Each pair is two rows. How far apart are they, by a hidden measure? 0 means very close, and 30 very far. Two or three weighted sums of its numbers give each row a place; it is the straight-line distance between the places.
2:1:-19:-18:-12:-23:-13:-5:-7:-10:61:7:-52:4:-6:-12
-23:-22:-4:-4:21:-8:-29:14:14:-7:-23:15:6:30:-3:3 ~ 15
26:25:-15:-14:-10:-12:-4:8:9:10:-54:-19:-35:61:6:-14
3:3:5:6:-8:14:-1:-10:-10:-9:-6:15:-6:-4:7:-1 ~ 24
-28:-29:-9:-8:-10:1:-11:12:12:30:1:-11:0:58:-9:-11
14:14:4:4:-24:24:-5:-11:-8:-5:2:-41:4:-20:24:-35 ~ 2
4:3:11:10:38:-41:-2:3:3:-7:28:6:21:-16:16:-24
4:5:-16:-16:-7:-26:16:55:54:-2:-36:27:49:34:40:0 ~ 10
-16:-16:76:75:-17:-17:-5:52:53:-14:-3:22:-34:4:25:70
10:9:-20:-21:10:16:56:-7:-8:-33:-2:-23:-9:-44:-20:-8 ~ 23
-16:-15:0:1:11:-22:-13:-23:-23:8:8:-6:11:-29:1:-15
22:21:-8:-8:8:-4:-1:6:8:-13:-1:12:11:15:-26:20 ~ 7
-18:-17:29:28:-2:-9:-15:-17:-20:-8:-50:-83:1:28:-4:13
-7:-8:-35:-35:19:-19:-24:20:20:-4:-14:35:34:28:3:-28 ~ 16
6:5:-7:-9:-18:8:-12:32:33:-9:-5:-27:-13:-24:-36:-2
-3:-4:-17:-15:8:-15:70:0:1:13:-3:11:19:-43:-27:-8 ~ 25
-9:-8:1:1:-3:59:-4:-32:-31:-31:-6:49:18:10:1:-6
20:20:17:16:-2:39:38:3:5:-17:6:25:-22:0:-14:-25 ~ 6
-8:-9:-18:-21:-35:2:-2:25:27:-26:6:2:0:-8:8:-14
1:0:-20:-20:5:-49:-12:7:7:-7:1:18:20:4:-3:-2 ~ 4
37:36:4:3:-14:-30:0:-21:-19:-22:-8:-20:-35:5:11:7
37:36:14:11:31:19:4:-21:-24:34:-30:-11:4:19:19:-4 ~ 10
-29:-28:8:9:-4:-38:22:-17:-14:14:56:-35:-2:31:-12:-14
-7:-7:-8:-7:11:75:-3:-42:-41:30:5:-21:-13:-16:2:1 ~ 10
-11:-10:-12:-11:-5:13:-11:6:9:-1:-1:32:4:33:14:-11
-30:-30:26:26:-15:-24:-28:27:28:-8:-8:17:6:22:20:-4 ~ 13
-27:-28:-5:-6:-17:24:-11:2:1:4:7:-11:7:-14:28:4
-5:-5:12:13:1:-13:-33:-3:-5:-21:49:-6:-13:-18:-38:32 ~ 7
11:13:-19:-20:-8:-18:-20:25:25:-11:49:30:-35:20:-21:-4
-47:-47:-30:-29:5:-3:-3:41:38:16:4:10:6:32:-25:11 ~ 9
-16:-15:12:12:3:22:0:-22:-21:-34:0:-44:11:-11:80:-19
-17:-20:7:7:-15:43:111:-3:-2:-21:3:-13:35:-21:12:-1 ~ 21
-34:-34:-43:-43:8:60:0:-77:-77:-3:38:-9:25:-6:17:-17
35:36:-16:-15:-8:-22:14:-2:-2:34:-34:33:10:21:-1:14 ~ 8
-9:-8:21:21:-16:-16:6:22:21:5:9:15:21:20:-15:-19
-5:-5:-12:-11:2:18:-29:-29:-30:25:-11:48:-19:-9:10:-21 ~ 11
-18:-16:-22:-23:45:-47:-22:7:8:20:-9:-18:18:-4:-4:15
1:1:2:4:-57:12:1:15:14:18:-9:9:20:15:6:37 ~ 17
29:28:-33:-33:-25:-33:-12:6:3:0:47:15:-28:6:8:8
-18:-18:-14:-11:27:8:23:-6:-4:2:1:-9:23:22:-12:54 ~ 8
-25:-26:7:6:-18:-3:26:30:33:-19:-10:-8:-37:21:10:3
23:23:82:84:0:-2:7:14:13:-16:-15:-5:33:-6:20:34 ~ 15
41:41:-15:-17:-10:31:3:6:5:2:1:-4:-2:-29:-32:0
-11:-13:-11:-8:-8:-1:3:-3:-4:3:10:-9:-46:-34:22:-3 ~ 1
-9:-9:-4:-5:7:-10:-10:15:15:-9:-27:31:32:39:12:-9
-12:-12:-34:-33:-3:11:15:-39:-38:30:11:-36:19:-16:5:-3 ~ 8
-14:-13:-14:-15:-7:-8:-8:-25:-25:-31:-35:1:40:23:-20:-12
-54:-55:28:29:-36:40:-5:28:26:0:-17:6:-62:-26:-18:-21 ~ 20
-56:-57:-11:-11:-19:-24:-27:24:26:-11:20:26:-13:5:8:0
21:21:-2:-3:27:-2:-24:25:25:-1:-20:44:-18:9:11:20 ~ 7
-58:-59:4:1:64:-9:-29:-58:-57:-11:2:4:-5:37:-33:-26
-15:-15:56:58:-17:-3:-11:39:38:3:-3:-24:6:39:57:-37 ~ 12
7:5:-21:-20:59:-6:16:-23:-23:-12:-5:3:12:-6:43:-28
11:10:-4:-5:-51:5:-21:-9:-9:8:71:-45:15:-37:25:0 ~ 9
-34:-32:-14:-12:-8:-8:44:-1:-3:-15:-28:5:-15:-31:5:0
-35:-35:-17:-17:-2:-17:0:5:6:2:-13:-8:-31:-15:-6:-8 ~ 10
51:51:-15:-15:5:-12:-1:3:3:-12:6:20:38:15:-30:-4
-10:-9:1:1:-14:-35:27:16:15:-13:-16:25:25:-14:13:14 ~ 12
18:18:39:39:-23:-10:2:21:22:0:21:67:-47:3:23:17
4:6:-4:-4:5:-11:-6:30:31:-17:-7:8:-24:12:4:11 ~ 25
-11:-11:-2:-3:15:-17:19:-11:-11:0:-20:10:13:-5:-5:32
-23:-24:19:20:0:12:-12:-15:-12:5:14:3:5:6:1:0 ~ 2
-23:-24:-4:-4:-1:-22:-19:1:2:-1:1:13:5:11:-37:-6
-46:-46:8:9:-10:17:-4:0:1:-18:1:-17:-29:-28:1:-12 ~ 3
3:2:10:9:-18:2:7:29:29:15:2:39:23:-35:52:-5
-32:-33:-8:-8:-11:2:49:2:2:10:2:4:10:21:-6:-7 ~ 10
19:19:-4:-4:-8:-4:-17:64:64:-12:-18:22:19:26:37:-12
0:-2:-3:-3:-21:-14:34:-56:-56:-3:-25:-35:-8:-18:7:-7 ~ 15
52:50:1:1:-28:35:7:-42:-43:20:8:-37:9:50:-3:20
32:29:-30:-31:-30:14:-20:14:15:-17:-10:-30:-42:-12:9:36 ~ 25
-32:-32:13:12:5:-1:-21:16:16:-11:0:-5:13:-29:-39:5
1:-1:43:42:-8:-31:47:12:10:-15:6:-3:-23:-21:27:75 ~ 15
12:11:-12:-11:-9:7:-5:-2:-3:-17:-10:8:-41:-26:-42:-38
-2:-2:11:9:-13:13:8:-15:-15:-13:6:1:-18:-39:-4:-27 ~ 4
-35:-35:-23:-23:-10:-16:-14:32:33:-9:-32:-3:-56:-3:-13:-1
-21:-21:-16:-16:10:-20:5:-40:-39:0:-4:-24:1:-27:16:7 ~ 15
-35:-35:-40:-42:-12:-15:1:7:5:8:-1:-10:-23:8:4:-12
-16:-14:25:24:-62:19:-14:-2:-3:-16:-23:9:-15:-5:12:-36 ~ 15
12:11:-10:-9:-7:-21:-3:46:46:15:-7:5:9:-15:1:-7
-7:-6:-19:-19:-49:-10:32:40:41:26:-10:-16:3:45:16:26 ~ 12
14:13:10:11:7:2:-10:28:27:4:-2:-11:-2:38:0:2
40:41:20:22:-5:12:5:7:9:-4:18:5:24:24:10:10 ~ 11
20:21:-4:-4:-1:65:-27:-21:-21:-65:-5:-20:49:-25:22:-35
24:24:50:50:-20:-31:-35:46:45:-12:-16:-23:9:-28:-27:22 ~ 22
-42:-44:28:28:9:33:-33:36:35:-3:-6:1:-27:-16:1:27
-4:-5:8:7:-23:52:-38:23:21:-9:-15:-17:-20:-29:-19:-2 ~ 7
4:4:44:42:-18:0:-4:15:13:27:-31:29:7:40:-17:5
9:11:49:49:-6:18:-7:8:8:-8:-16:44:20:-19:4:-9 ~ 8
0:-1:-1:-2:-14:-3:-4:-23:-22:4:-6:12:-16:-23:-21:3
-3:-5:1:1:-6:-31:-13:23:23:-25:-21:-11:-25:-7:-46:57 ~ 21
29:28:-35:-35:-50:-12:3:-5:-5:-8:-28:8:2:-29:-7:-26
-7:-9:30:30:-8:-28:16:-1:-1:1:8:17:-7:34:-27:27 ~ 10
5:3:0:-1:-10:-27:7:20:22:-4:-13:26:41:16:26:-8
6:7:7:7:14:-1:8:6:6:-19:4:0:-20:-17:-8:-20 ~ 4
5:6:-26:-27:2:6:-16:-1:-3:-2:4:-2:-74:-2:-1:4
17:16:18:18:-7:-34:-34:9:11:7:-29:2:-54:21:21:11 ~ 6
10:9:8:8:30:-17:47:16:15:-24:-11:2:-25:-11:43:0
24:24:1:0:9:45:13:-47:-47:-5:13:-15:22:41:56:-15 ~ 17
4:3:1:0:-10:26:-9:17:17:-42:-20:87:2:-1:-8:2
9:9:6:4:27:-11:2:-8:-6:-32:-23:10:20:-2:-9:48 ~ 19
4:5:-12:-12:0:-4:-29:-4:-5:6:4:-30:17:-18:-13:5
-8:-6:-6:-6:10:-16:-12:-4:-5:4:-17:-7:-5:-11:14:-14 ~ 5
-18:-19:-22:-22:-18:-4:19:10:11:3:0:-7:-6:34:-10:61
1:0:2:0:27:-26:24:14:12:-7:1:38:13:-29:-16:11 ~ 19
16:17:3:4:-2:12:-6:-66:-64:-1:22:-57:19:-27:18:-33
0:1:60:59:-13:7:4:31:32:-2:-16:-44:-28:4:0:94 ~ 25
43:41:6:3:-11:-27:0:-7:-9:0:6:-9:51:-25:-28:-11
29:31:39:39:-9:-26:-2:1:0:7:10:-37:2:-11:-3:-50 ~ 4
21:21:-24:-24:-21:61:-10:2:1:-9:-3:10:-37:-6:-7:-14
38:39:-7:-5:-18:-13:-2:23:25:3:-38:12:-6:-33:-9:-21 ~ 10
-23:-24:-15:-14:19:-9:-10:-5:-5:36:15:6:-4:-11:-24:-27
-30:-30:-34:-35:54:0:71:2:6:3:-3:11:-28:42:25:-14 ~ 19
-9:-10:-10:-10:-17:-29:65:-12:-11:22:54:-5:46:-16:17:22
-2:-4:11:11:-16:-21:-19:-15:-12:-12:8:-56:15:18:-3:-21 ~ 24
14:13:-12:-14:7:-5:-13:-5:-4:25:-12:17:-27:-19:13:4
9:10:1:1:20:-36:27:-16:-18:-14:9:-11:5:-21:-17:-8 ~ 3
13:14:-21:-21:35:-6:-35:-1:-2:-7:-8:-13:-26:3:1:-4
-14:-14:-29:-29:10:-5:3:-2:-2:-14:-9:-32:-6:6:-12:24 ~ 2
32:32:-11:-11:25:-19:41:-39:-37:73:-20:10:4:-24:-51:-18
15:15:-9:-10:28:-10:-25:17:19:-30:35:33:-2:0:20:-22 ~ 16
-65:-66:-4:-6:1:-6:34:-4:-5:-3:0:-9:-11:-11:-47:-1
-30:-33:-45:-46:1:-17:28:6:5:-11:-23:-26:37:-17:13:-13 ~ 20
17:18:5:6:-2:-23:22:20:20:-10:9:69:-35:10:44:-24
16:18:24:25:29:0:-5:-9:-8:7:-26:4:49:-16:-31:8 ~ 17
20:20:14:13:-35:22:1:-9:-7:-9:-51:-32:14:7:41:-26
-2:-4:-30:-30:-20:5:-14:34:35:-23:-30:2:22:-19:-22:41 ~ 18
-7:-6:-36:-35:10:-13:-21:-14:-15:-4:30:10:27:20:-20:-7
-6:-3:12:12:18:-10:2:-13:-14:9:7:40:17:3:-19:-6 ~ 18
-6:-5:-8:-8:10:-17:0:-12:-13:5:29:13:-36:3:-16:-19
-54:-54:6:6:-18:-2:-8:21:20:6:-18:6:35:12:15:43 ~ 18
2:2:-23:-22:9:13:-33:36:37:16:-1:-25:-34:10:-19:34
1:2:-40:-40:-27:21:-24:-3:-1:78:15:-2:-27:-19:-4:11 ~ 18
1:3:-1:-1:4:-6:-32:12:11:-6:38:-32:2:-21:-13:2
29:28:12:12:-18:53:-8:12:13:28:-11:5:-10:-30:51:-2 ~ 15
1:-1:-3:-4:74:-19:-3:-33:-34:9:29:3:10:0:-42:5
-3:-2:29:28:-23:-32:-12:7:5:6:-53:0:3:-29:-1:-4 ~ 16
12:10:-15:-13:-13:-1:-9:15:17:-19:1:-1:4:21:-25:75
16:15:-37:-37:16:3:-6:24:25:-25:20:15:5:67:-1:12 ~ 15
-6:-5:-9:-6:71:-15:-12:-26:-25:-17:23:16:-10:18:-13:-19
0:0:-13:-12:1:36:11:0:-1:2:10:-7:18:33:-8:-2 ~ 6
-2:-3:11:12:-24:-29:-14:36:33:-7:-2:18:54:-34:-1:1
-10:-11:24:25:-11:9:-6:9:10:48:-38:-24:26:-7:33:20 ~ 9
-30:-29:-18:-17:9:-5:-6:9:8:-15:-1:8:7:-8:-4:-3
22:23:-14:-12:27:15:-8:-46:-46:-23:12:-40:-10:-7:-26:-18 ~ 15
43:43:-8:-5:44:-4:10:-14:-12:12:29:12:-32:-17:-25:-15
10:10:-45:-46:12:-7:-17:3:5:20:42:-36:6:-15:23:-11 ~ 23
20:20:-10:-11:6:56:-7:-18:-20:-2:5:-40:-4:-23:-47:15
55:57:-2:-4:5:-13:-2:13:13:-19:-16:-2:11:-33:-23:-11 ~ 2
-13:-11:11:12:-7:-5:74:-14:-14:11:-16:51:-1:-13:15:3
26:26:-21:-23:-13:19:-32:5:6:7:17:19:-29:-31:1:-25 ~ 22
-18:-17:-16:-16:53:5:-15:6:8:-7:-7:-53:-22:-27:15:-9
-12:-14:1:0:-11:31:-5:4:2:16:9:-33:21:-10:-2:-6 ~ 16
-12:-12:-10:-9:-11:56:-7:-47:-45:12:5:-46:45:-1:-3:-2
-18:-20:21:22:-4:-5:2:-31:-29:-5:-2:-21:-16:-29:-13:-14 ~ 12
47:46:43:44:-37:-17:-30:27:27:-15:-52:-31:-4:44:-7:62
-12:-14:0:1:41:6:7:-18:-19:-36:5:-10:2:-20:8:-12 ~ 19
8:10:31:32:-21:1:-11:-4:-2:8:-7:2:48:-39:-2:-7
0:-1:-12:-14:-2:14:29:-79:-81:1:22:-20:14:-13:32:6 ~ 26
-32:-33:-4:-4:27:-25:-1:-12:-13:-4:13:-30:-53:-37:-19:-17
-11:-13:12:11:44:-34:5:0:-1:21:-18:9:-3:-18:19:-18 ~ 7
34:35:-5:-3:-27:-1:8:38:39:-1:3:58:23:-4:36:-18
-31:-31:-9:-11:1:14:-13:-29:-28:6:7:-12:-33:59:11:-25 ~ 13
6:6:-9:-8:-3:19:-23:-35:-35:5:5:-1:32:2:-23:-6
17:17:23:24:-24:-13:8:21:20:-7:2:-5:-18:51:1:11 ~ 9
29:29:-4:-5:13:-46:12:26:26:-26:-8:5:-54:54:12:-6
27:25:-10:-10:-12:-8:28:-18:-18:-27:1:9:32:39:-11:-1 ~ 14
9:7:34:35:-33:-32:11:-25:-27:2:-40:-26:5:22:0:-6
-20:-21:-7:-6:6:-25:-22:11:12:10:18:25:-15:9:36:-3 ~ 5
-10:-8:-30:-31:35:13:24:-15:-13:32:-9:1:11:-15:-9:9
11:10:21:21:40:-28:-11:28:29:0:-3:-28:-17:-1:4:82 ~ 20
13:12:13:12:-40:-27:-19:18:16:-5:-34:6:-31:24:0:35
33:33:-6:-5:11:-24:-21:-56:-57:-9:38:-9:-17:-19:29:3 ~ 18
-24:-26:-1:-2:28:-3:-19:13:14:14:0:-11:5:32:7:1
3:1:5:4:1:-31:0:40:40:1:6:18:-9:14:-4:-18 ~ 6
28:28:77:77:-11:-10:-20:28:27:-14:-35:40:19:7:-14:-7
-26:-27:-29:-30:5:-44:20:2:2:13:-21:-9:0:-7:-18:-21 ~ 20
33:33:-13:-13:46:-4:-15:4:3:36:-42:50:-7:-15:19:-11
-16:-15:37:36:-7:7:-26:55:54:-14:-5:-23:-3:-16:-22:63 ~ 29
3:2:-4:-4:18:-5:0:-51:-52:54:4:-43:-12:-7:-11:-3
4:4:-5:-4:21:-15:-18:-7:-7:-70:-14:5:-33:0:6:-28 ~ 10
14:11:-12:-11:2:19:-19:-25:-24:-12:11:5:-18:-14:10:-18
-34:-35:-30:-28:-12:54:7:8:8:32:4:-16:0:-4:-8:-18 ~ 6
1:2:-31:-31:-9:-5:-10:20:19:-3:15:8:-21:-16:-12:-6
-1:0:26:27:38:6:78:-31:-32:-10:-16:0:6:7:-33:17 ~ 20
15:16:9:9:1:39:36:-25:-27:5:32:-8:-30:-16:-12:26
9:8:8:7:-13:1:-14:39:40:-19:6:14:21:-3:16:-2 ~ 20
13:13:-10:-10:1:-7:-12:37:39:15:46:-7:52:-6:18:-2
5:6:-28:-30:-28:-2:42:22:20:-10:-24:50:35:-24:4:-25 ~ 18
-8:-8:11:12:-43:13:6:-8:-8:-19:-7:3:-23:-2:23:8
3:1:78:79:-2:-2:-20:9:10:16:13:38:1:52:-10:-4 ~ 14
34:36:-40:-39:3:42:5:-14:-14:17:-16:-43:-52:0:8:-12
23:23:12:12:28:6:6:13:12:-16:12:-12:8:-18:11:-31 ~ 15
25:24:24:27:-42:15:-15:-8:-9:23:8:-17:-19:29:-53:8
10:11:-20:-20:67:9:84:14:13:-13:-19:8:31:-23:-18:11 ~ 3
-6:-6:15:14:5:44:7:2:-1:-1:27:-5:12:-20:9:22
17:17:-18:-17:36:19:30:-39:-39:-15:-13:-20:-5:-20:124:-12 ~ 25
0:2:-15:-18:18:3:-14:30:31:-11:-5:31:3:-29:-5:-12
14:13:-20:-18:0:28:-6:-29:-31:-21:-4:-5:-3:5:-28:-20 ~ 16
-29:-31:-46:-44:6:39:-15:-23:-24:-2:39:-41:-28:-27:30:-47
12:11:-13:-12:-6:29:0:-8:-6:-16:25:-8:14:12:-12:6 ~ 6
-15:-15:-23:-23:-1:26:1:-27:-28:44:-5:-22:-17:29:-9:-17
21:21:18:19:0:52:13:0:2:-27:2:4:-14:-30:10:2 ~ 11
-54:-54:12:10:-16:1:-5:-8:-9:2:1:12:36:-9:-19:64
-17:-17:3:3:30:-2:59:34:32:15:-22:-8:-45:-17:-7:42 ~ 13
-1:0:-35:-37:-7:-6:13:-42:-40:32:-11:1:16:-26:-7:-19
-20:-19:13:11:7:9:127:-2:-2:9:5:-15:2:-13:-14:-9 ~ 10
56:56:-32:-31:-15:34:-2:18:19:-11:26:-57:2:-26:14:4
-34:-34:-25:-25:-38:-14:48:4:5:-6:-19:6:16:0:14:8 ~ 21
24:23:-2:0:-28:60:-3:15:16:13:-14:11:-7:-5:17:0
-42:-43:77:75:-3:31:-35:-1:-2:37:-12:19:8:9:-12:-2 ~ 24
15:12:0:-1:29:-30:-12:25:29:-4:-7:-4:17:24:11:-36
-26:-23:-3:-5:-30:12:-6:4:3:41:-8:6:3:-9:-28:-8 ~ 21
-30:-30:9:8:-10:-7:-24:2:5:-5:53:19:-3:-20:30:-29
-29:-29:-16:-15:41:-39:2:3:1:17:10:-13:33:-3:-31:-4 ~ 9
13:14:3:4:30:-1:-16:-10:-8:-19:-7:4:16:-16:3:-17
-13:-14:21:21:-38:40:-7:-2:-3:-25:-15:8:-51:-18:30:-1 ~ 7
16:15:-10:-8:29:-32:11:-6:-5:10:-20:1:-5:-7:25:3
-33:-33:-26:-26:-6:-10:2:-2:-2:-55:13:12:36:23:-28:-13 ~ 5
-6:-6:-29:-30:-59:72:-10:1:1:-14:6:8:27:55:-3:3
-44:-45:15:14:-7:-8:-18:-30:-29:3:-6:-8:-16:4:17:-32 ~ 12
5:5:52:54:-49:5:-15:-10:-12:-7:10:-22:42:9:-9:83
3:4:0:1:-21:-26:-3:-35:-34:-13:43:-47:-29:16:23:-13 ~ 23
19:20:53:54:-10:-12:-28:26:25:-4:21:36:-14:17:-10:66
2:0:-17:-18:8:-15:2:3:5:3:-3:-5:-9:-1:3:-5 ~ 19
26:26:8:7:-31:-20:-9:20:20:-51:-35:16:12:43:15:17
-36:-37:3:3:1:7:-17:-36:-35:8:28:-52:-33:-19:51:-16 ~ 3
11:9:-22:-21:59:-32:4:-49:-49:33:68:28:-5:-30:38:-28
-35:-34:-36:-36:15:-38:-17:-58:-58:42:-20:-3:-11:22:-7:-7 ~ 19
29:30:9:11:-6:17:6:-13:-13:-29:21:28:14:39:-26:-23
-41:-41:2:3:-6:-18:0:13:12:-38:15:59:34:1:-9:0 ~ 20
0:0:32:32:-4:-16:-3:27:27:11:-21:-10:14:-10:18:32
-12:-11:3:3:-29:55:-31:3:0:21:22:-35:11:-1:-22:37 ~ 4
-21:-21:5:6:34:-6:12:-40:-41:-26:30:17:-36:-43:33:3
-49:-49:13:15:-10:60:-15:-41:-41:82:17:-57:37:29:7:-20 ~ 12
